(in the rows, 128 means zero)
The rows below come in pairs that one turn or mirror swaps. Which row does each named row swap with?
The rows were stretched afterwards, more along some directions than others.
K720: [180 136 171  96 143 112 129 111  99 133 144  95 125 134 108 145 121 108
 146 102 119 170]
K836: [173 121 168  93 130 127 109  95 100 136 140  97 120 118 121 152 127 115
 157  99 124 183]
K842: [162 112 145 107 114 147 112 103 102 164 131 109 119 114 158 155 140 129
 184 108 122 140]
K830: [150 118 122 140 115 152 113 107 107 156 132 115 123 153 101 147 143 135
 154 139 114 127]
K660: [136 147 141 104 103 137 127  93 109 156 125 135 158 107  92 141 126 124
 131 127 114 116]
K679: [155 119 128 147 114 146 104 100 113 147 136 116 126 147  97 145 139 131
 148 137 124 130]
K592: [177 136 175  94 141 115 124 110 102 135 141  96 125 128 107 140 123 109
 146  99 119 169]
K340: [177 146 123 112 148 112 140 124 116 153 139 116 119 165  94 130 120 107
 138 108 122 124]
K655: [135 158 140  96 108 121 133 112 110 140 137 130 165 116 101 132 115 117
 118 139 123 111]
K358: [171 151 151  98 145 109 139 121 105 139 149 102 132 150 104 132 113 110
 128  97 127 151]
K318: [136 115 165 125 149 128 109 119  99 126 111  68 126 147 129 144 127 131
 129 121 121 145]
K991: [156 133 158 101 141 116 119 109  99 127 127  97 128 146 150 150 132  96
 152 112 131 109]
K303: [146 131 141 130 105 141 125 108 118 141 135 133 145 121  97 149 129 124
 141 125 109 134]
K940: [149 125 151  99 151 130 143 154  85 133 147 100 142 135 135 145 134 111
 153 163 118 151]
K57: [137 119 124 139 106 149 107 111 162 165 120 124 135 110 122 100 104 158
 137  90 140 124]
K395: [161 132 112 114 143 128 116 117 108 157 140 110 119 163 113 138 118 114
 145 114 130 117]
K208: [135 159 158 144 158 103 158 131 104 131 136 118 168 175 123 138 119 115
 115 111 125  91]
K323: [147 125 136 140 106 145 107  98 117 148 134 119 142 135  92 141 135 137
 143 128 114 134]
K951: [164 130 145 101 138 119 119 104 102 118 129  94 125 144 149 157 130  92
 156 108 129 121]
K239: [134 157 137  96 113 121 134 108 113 146 136 135 160 112 103 130 112 117
 122 141 122 110]
K600: [125 126 134  65 129 140 112  96 101 162 129 109  99 118 117 168 125 119
 142 106 118 160]
K570: [169 141 157 112 123 142 141 121  90 168 136  90 155 138 135 141 123  96
 147 110 130 120]
K611: [131 112 112 142 111 153 114 129 159 166 117 123 124 109 123 100 117 151
 139  96 137 135]
K199: [142 123 139 110 140  99 103 130  99 114 132  96 154 131 119  96 117 118
 144 164 139 123]
K945: [126 152 160 138 158 105 155 138 103 138 133 120 170 168 119 138 120 114
 114 111 128  90]
K593: [174 148 159 118 109 134 145 115  84 176 133  89 171 142 109 127 122  98
 144 111 125 112]
K296: [148 136 143 149 147  97 124 112 127  94 117 110 134 154 130 146 128 139
 137 102 125 112]
K865: [158 121 107 137 123 147 106 100 112 158 136 110 111 153 109 146 138 132
 157 125 120 138]
K506: [157 114 106 137 114 154 103  98 119 156 135 112 109 154 114 154 136 130
 167 120 111 136]
K32: [154 147 159 167 142 124 145 129 134 127 136 125 147 153 122 143 128 165
 123 104 117 122]
K867: [152 126 149 101 153 137 143 150  84 135 148 101 137 133 137 152 134 110
 154 163 115 155]
K683: [132 122 121 153 109 144 107 130 161 160 123 129 148 121 124  98 105 155
 135 106 136 108]
K961: [157 128 148 119 144 139 156 164  97 132 146 112 140 136 134 152 136 120
 146 152 114 151]
K981: [128 133 136  64 129 138 111  92 107 162 129 113  97 123 108 163 131 121
 135 108 116 157]
K628: [166 141 135 101 151 117 138 132  97 158 149 104 120 162  98 130 129 109
 141 113 128 138]
K879: [140 115 148  89 144 113 115 143  69 123 138  91 142 138 134 131 131 101
 155 178 125 136]
K755: [143 125 171 136 152 116 118 121  93 117 117  75 138 158 123 141 128 121
 128 120 115 139]
K979: [140 117 151 108 136 140 102 113 102 141 111  62 121 131 135 139 129 137
 135 126 127 146]
K67: [123 132 138  65 131 135 115  97 108 160 128 113 101 115 109 169 130 119
 136 107 113 155]
K84: [128 128 132  80 128 160 113  86 132 169 121 122 102  98 121 168 123 139
 133  86 123 155]
K914: [129 115 124 103 120 174 117 111 145 167 134 127 101 103 137 164 123 139
 146  92 124 162]
K409: [134 126 126 102 135 115  90 116 117 132 148 110 159 141 115  99 110 124
 141 157 141 116]
K920: [155 134 142 156 147 104 113 113 127 105 124 108 131 162 139 157 129 138
 143  95 117 112]
K217: [137 141 138 119 135 120 140 123 106 174 140 126 160 147 141 144 132 117
 146  99 138  81]
K90: [173 142 155 111 118 139 145 122  87 160 135  91 153 138 134 142 126  92
 151 116 125 115]
K684: [137 111 120 124 114 170 116 117 148 174 123 122 109 102 135 138 118 145
 148  93 129 146]
K304: [166 130 117 106 142 123 140 139 109 150 136 114 111 157  97 127 116 107
 154 117 117 134]
K974: [133 120 126 105 136 107  93 120 110 128 126 106 151 138 120  98 121 121
 149 162 137 118]
K748: [168 110 109 141 118 147 102 119 106 151 133 102 118 158 105 138 133 129
 166 122 120 140]
K803: [154 114 125 145 106 148 109 101 115 146 127 120 134 139  95 145 137 137
 152 132 119 135]
K749: [133 127 174 132 154 117 116 119  96 128 122  78 143 158 122 141 123 127
 121 112 122 136]
K535: [131 124 118 123 126 110  92 124 119 128 122 109 157 142 117  85 114 131
 140 141 140 105]
K808: [139 106 107 147 116 139  87 127 146 151 127 110 148 127 130  93 106 150
 143 115 144 120]
K796: [134 160 136  89 110 126 136 103 116 152 138 134 160 107 101 138 113 117
 125 131 121 116]
K691: [144 135 126 129 128 132 130 127 115 166 136 123 154 142 160 148 127 123
 161 100 131  94]
K752: [138 109 115 131 107 161 111 119 158 172 120 125 122 108 126 119 116 152
 141  88 136 138]
K532: [132 122 129 148 113 131 101 128 150 155 117 122 145 119 116  86 114 152
 131 114 142 108]
K553: [166 151 165 118 107 123 138 104  74 182 124  85 177 139  89 123 119 110
 133 110 121 115]

Swapped with K842: K32
Swapped with K553: K979
Swapped with K914: K303
Swapped with K592: K867

The rows below come in pairs that one turn or mirror swaps. Which row does each named row swap with?
The rows were stretched afterwards, more along some directions than others.
K509: [127 126 121  94 113 116  76  81 155 125 127  76 124 142 122  97]
K907: [121 131 100 118 172 169 108  89 151 128 109 122 120 150 142 117]
K136: [ 99 143 130 115 111 114 105 120 176  91 157 111 161 118 139 125]
K973: [142 137 105  88 130 166 111 126 142 127 164 156 168 136 117 131]
K417: [157 103 111  99  75 124 116 118 138 139 148 130 134 127 101 147]
K949: [112 149 127 130 127 126 123 142 135 124 141  78 103 141 194  90]
K45: [120 128 126 110 151 119  90  98 125 128 147  84  96 131 145 114]
K641: [121 129 130 113 103  99 135 118 167  99 147  90 145 127 141 138]
K538: [137 109  82  85 161 126 119 105 140  79 156 111 131 136 133  79]
K557: [111 142 144  97 125 144 106 118 135 120 151 148 147 116  93 116]
K458: [117 152 134  92  91 137  71 137 175 111 186  91 174 132 147  91]
K442: [110 135 116  72 130 126 126  73 143 107 163 100 157 146 128  83]
K789: [169 124  99 105  78 108 124 113 165  99 169 108 162 140 166  96]
K736: [125 138 123 125 123 139  93 122 105 157 132 122 166 122 117 135]
K125: [112 105 119 152 138 108  91 142 130  87 152  99 149 124 145 124]
K427: [133 158 136 150 124 110 112 122 166 113 197  95 135 122 175 127]
K446: [141 124 115 138 126 117  80 141 142  76 161 105 150 140 149 108]
K61: [ 95 137 159 123 123 111  96  91 128  99 146  53 139 130 157 109]
K265: [150 107  99 118 102  89 145 118 117 105 161 125 156 116 138 102]
K533: [104 165 131  97 137 143 127  74 131 135 162 108 122 160 152  97]
K430: [144 156 122 125 111 134 119 132 141 127 141  88 104 153 191  90]
K187: [131 132 131 131 158 151 133  87 131 114 150 150 123 145 119 123]
K416: [127 143 137 140 112 124  95 119 113 133 144  87 156 125 143 138]
K150: [122 143 135 133 107 128  90 146 109 155 136 117 148 123 128 141]
K190: [148 132 116 126  90 130  89 120 120 140 174 126 163 128 103 111]
K325: [113 111 130 144 151 115 101 151 133  82 157 102 153 128 158 106]
K726: [ 94 143 149 123 171 151 103 112 127 133 155 127 130 137 119 118]
K214: [104 133 114 134 163 126 113  76 113 145 129 121 141 123 112 157]
K145: [109 132 116 111 153 133 135 116 147 137 165 145 161 127  96 137]
K652: [ 84 122 137 144 136  97 129  95 109 136 113  96 126 111 129 133]
K96: [117 160 122 120 105 142 125 114 130 122 138  94 109 153 183  77]
K377: [144 111 100  79 117 110 126  99 147  84 143 111 133 130 145 100]
K229: [103 143 128 102 143 119 106 135 129 120 155 101 179 115 134 128]
K507: [133 117 129 151 131 127  90 145 143  84 150 101 143 139 153 102]
K486: [140 137 106 110 100  89 119  98 135  82 183 103 169 112 149  93]
K871: [116 120 125 132 156  96  89  87 146 100 161  93 130 135 136 136]
K330: [123 131 124 138 113  91 129 121 136  91 180  95 150 114 182  92]
K85: [148 123 126 123 126 109 110  94 145 121 142  93  88 145 142 117]
K444: [127 138 114 120 154 114  91  92 170 131 154 101 143 130 127 149]
K694: [ 96 144 115 114 118 132 141 124 127 119 139  91 118 152 203  84]
K148: [130 130 110  72  54 127 106 121 148 114 172  97 171 139 128 110]
K877: [142 110 116 120  80 100 140 134 116 103 163 131 154 128 141  96]
K878: [106 129 116 124 109 126 114  99 113 141 144 104 181 120 138 148]
K321: [130 121  98  97 118 116 117  69 117 108 167 114 148 135 129  83]
K975: [147 125  96 103 141 113 118  85 159  65 173 110 143 141 172  78]
K75: [116 141 107 100 161 144 116  98 124 130 144 104 145 141 148 135]

Swapped with K975: K75
Swapped with K45: K187
Swapped with K190: K652
Swapped with K973: K377

The rows below come in pairs that one turn or mirror swaps. Which row does each named row swap with?
The rows were stretched afterwards, more along some directions than others.
K986: [138 148 168 135 155 186 107 133 115 138 116 139 155 111 106 124 128 100
 128 129 143 169  72]
K537: [145 146 148 141 142 162 121 137 129  93  91 132 163 126 119 155 141  79
  93 120 189 167  75]
K904: [123 137 146 160 156 123 108 135 117 137  98 139 144 139 117 154 142 127
 144 114 145 136 114]
K872: [120 144 172 166 148 138 115 125 120 128  88 135 134 128 117 171 132 118
 139 123 135 143  92]
K274: [130 144 178 142 153 187 108 130 111 140 117 137 150 112 102 124 126  97
 129 133 139 173  70]
K724: [122 139 160 135 155 175 112 133 113 140 113 133 149 112 108 118 123 104
 132 129 131 174  80]
K992: [129 140 173 160 144 136 114 125 102 124  98 137 142 119 120 151 119 121
 137 125 137 158 105]
K92: [123 144 169 142 157 180 104 141 113 137 111 132 156 114 112 122 128 100
 127 132 139 175  73]
K30: [115 143 157 155 140 123 110 121 117 134 106 135 132 132 124 159 140 138
 141 115 135 140 116]
K525: [148 147 140 143 148 159 119 156 111  89  83 133 174 118 130 130 131  78
  88 125 193 177  89]
K15: [136 152 128 131 127 141 136 104 125 110  91 135 113 132 129 180 134 120
 110 109 153 131  81]
K781: [140 139 138 143 148 150 124 144 129  88  79 128 176 128 122 150 139  74
 103 121 187 174  96]
K472: [124 148 170 143 149 184 103 128 108 127 115 131 156 111 105 133 137  97
 130 130 136 182  70]
K953: [143 136 160 141 159 158 124 147 133 107  75 132 168 122 116 138 131  78
  99 130 190 174  89]
K100: [135 144 165 134 147 165 117 144 136 107  85 124 167 121 120 149 135  87
 105 128 193 177  87]
K400: [117 145 159 159 137 141 115 118 122 140 102 126 118 119 120 168 133 136
 137 112 124 135 100]
K345: [124 135 163 135 150 189 108 135 108 136 111 136 132 108 109 120 123 105
 122 131 142 165  70]
K874: [140 149 155 141 153 161 108 147 132 104  88 134 174 132 124 149 144  83
 100 124 195 169  86]
K962: [144 149 114 129 122 134 134 107 119 111 111 137 117 129 125 177 128 124
 112 102 147 128  93]
K758: [139 133 156 139 141 169 125 140 127  92  79 130 151 117 124 147 132  82
  98 126 186 172  78]
K429: [137 144 160 141 150 173 113 150  97 125 109 131 153 100 119 103 120 102
 118 128 139 178  83]
K439: [148 146 139 140 146 162 123 143 124  85  83 132 175 125 122 150 140  71
  96 124 187 172  80]
K514: [120 126 158 156 163 138 121 130 117 158 102 152 127 125 124 136 122 121
 129 115 140 136 112]
K164: [124 124 155 155 157 137 123 129 114 144 108 145 129 119 131 136 116 121
 129 116 142 133 126]
K869: [149 140 141 136 150 167 118 143 125  98  85 139 173 132 122 140 143  72
  96 127 191 177  86]
K998: [147 151 116 132 120 136 128 116 116 118 105 134 118 123 127 178 129 124
 104 105 146 133  99]
K798: [117 134 175 164 144 132 122 111 123 118  91 132 141 128 110 166 123 120
 151 124 138 145  98]
K119: [133 139 166 131 160 180 114 138 115 148 110 135 141 106 102 111 119 106
 121 132 139 168  76]
K898: [147 152 120 133 118 133 133 107 115 106 108 138 123 121 125 174 134 129
 110 105 151 134 100]
K4: [132 155 148 130 123 139 124 111 117 102  99 129 118 122 138 182 124 124
 101 106 152 144  89]
K571: [121 142 169 135 158 177 107 136 122 141 111 130 151 112 104 125 130 108
 135 128 145 164  76]
K291: [117 134 156 155 150 128 122 114 123 134  89 140 133 135 119 163 131 122
 146 118 129 136  93]
K205: [147 159 127 127 121 147 132 114 113 112 105 135 106 122 126 178 127 125
 102 109 142 135  77]
K281: [155 151 125 129 114 137 137 114 117  99 111 133 111 111 131 172 126 131
 106 104 144 130  98]
K529: [125 134 142 162 155 126 119 125 112 124 106 141 141 135 125 149 134 118
 145 110 131 131 121]
K644: [145 155 133 123 107 137 127 117 111 111 117 119 104 117 128 171 121 136
 106 108 143 145 104]
K880: [155 149 128 126 130 150 133 114 112 126 107 143 124 121 120 160 124 124
 113 114 154 147  90]
K667: [142 151 152 138 138 158 118 148 128 106  85 124 160 117 127 148 131  90
  86 114 187 171  83]
K662: [149 152 123 130 121 129 125 124 100 101 108 133 118 121 134 162 125 128
 101 106 150 142 100]
K189: [130 144 168 139 147 184 114 135 110 126 112 132 152 103 112 118 120 102
 119 128 137 178  83]
K53: [136 143 144 141 146 152 120 148 124  82  82 128 169 129 129 141 142  81
  96 118 184 171  96]
K790: [144 149 148 137 147 158 122 143 133 107  88 135 154 128 123 143 137  82
  95 126 187 165  85]
K383: [127 140 165 141 147 182 115 129 110 120 114 132 151 110 106 122 124  96
 127 129 137 173  74]
K155: [140 145 161 144 152 181 119 128 120 140 114 141 143 104 100 120 122  99
 126 128 134 160  72]
K599: [133 150 149 142 143 161 112 136 125  87  87 127 170 130 122 160 151  78
  99 122 187 180  77]
K629: [130 144 165 140 157 176 113 135 108 139 104 138 153 111 104 117 122  97
 131 125 137 164  72]
K766: [134 136 152 142 159 181 107 136 113 135 111 143 159 117 105 117 134  95
 125 128 142 167  76]
K360: [147 146 129 132 130 145 140 110 118 113 109 140 123 124 136 163 119 120
 105 107 153 142  97]
K770: [138 143 154 141 136 163 121 142 125  85  90 123 165 122 124 147 135  79
  96 123 185 180  90]
K519: [128 148 163 141 133 161 130 126 139  85  80 119 159 120 125 156 133  84
 100 119 179 170  87]
K861: [111 143 170 155 150 136 107 125 120 137 101 141 131 134 126 158 131 131
 141 127 145 139 106]
K211: [117 145 175 155 140 137 110 117 110 122 103 129 130 118 124 166 125 125
 139 114 124 145 103]
K116: [115 149 165 138 134 172 113 126 121 125 116 117 134 105 114 131 127 115
 121 115 126 161  87]
K551: [123 150 153 160 150 133 103 127 118 142 102 137 140 132 125 157 138 122
 132 113 134 143 117]
K675: [150 154 118 131 133 139 137 102 122 109  98 145 126 128 128 169 132 114
 107 101 144 133  82]
K950: [155 133 110 129 141 138 150 114 113 122 105 155 113 119 127 147 121 113
 102  98 148 122  95]
K658: [144 127 117 127 142 132 151 112 117 115 106 149 110 120 140 143 116 121
 106 101 146 119 101]
K883: [118 136 167 159 143 132 119 117 123 135 101 134 135 129 118 164 127 123
 149 118 132 144 107]

Swapped with K986: K874
Swapped with K724: K781
Swapped with K439: K92
Swapped with K758: K345
Swapped with K770: K383
Swapped with K119: K953
Swapped with K519: K116

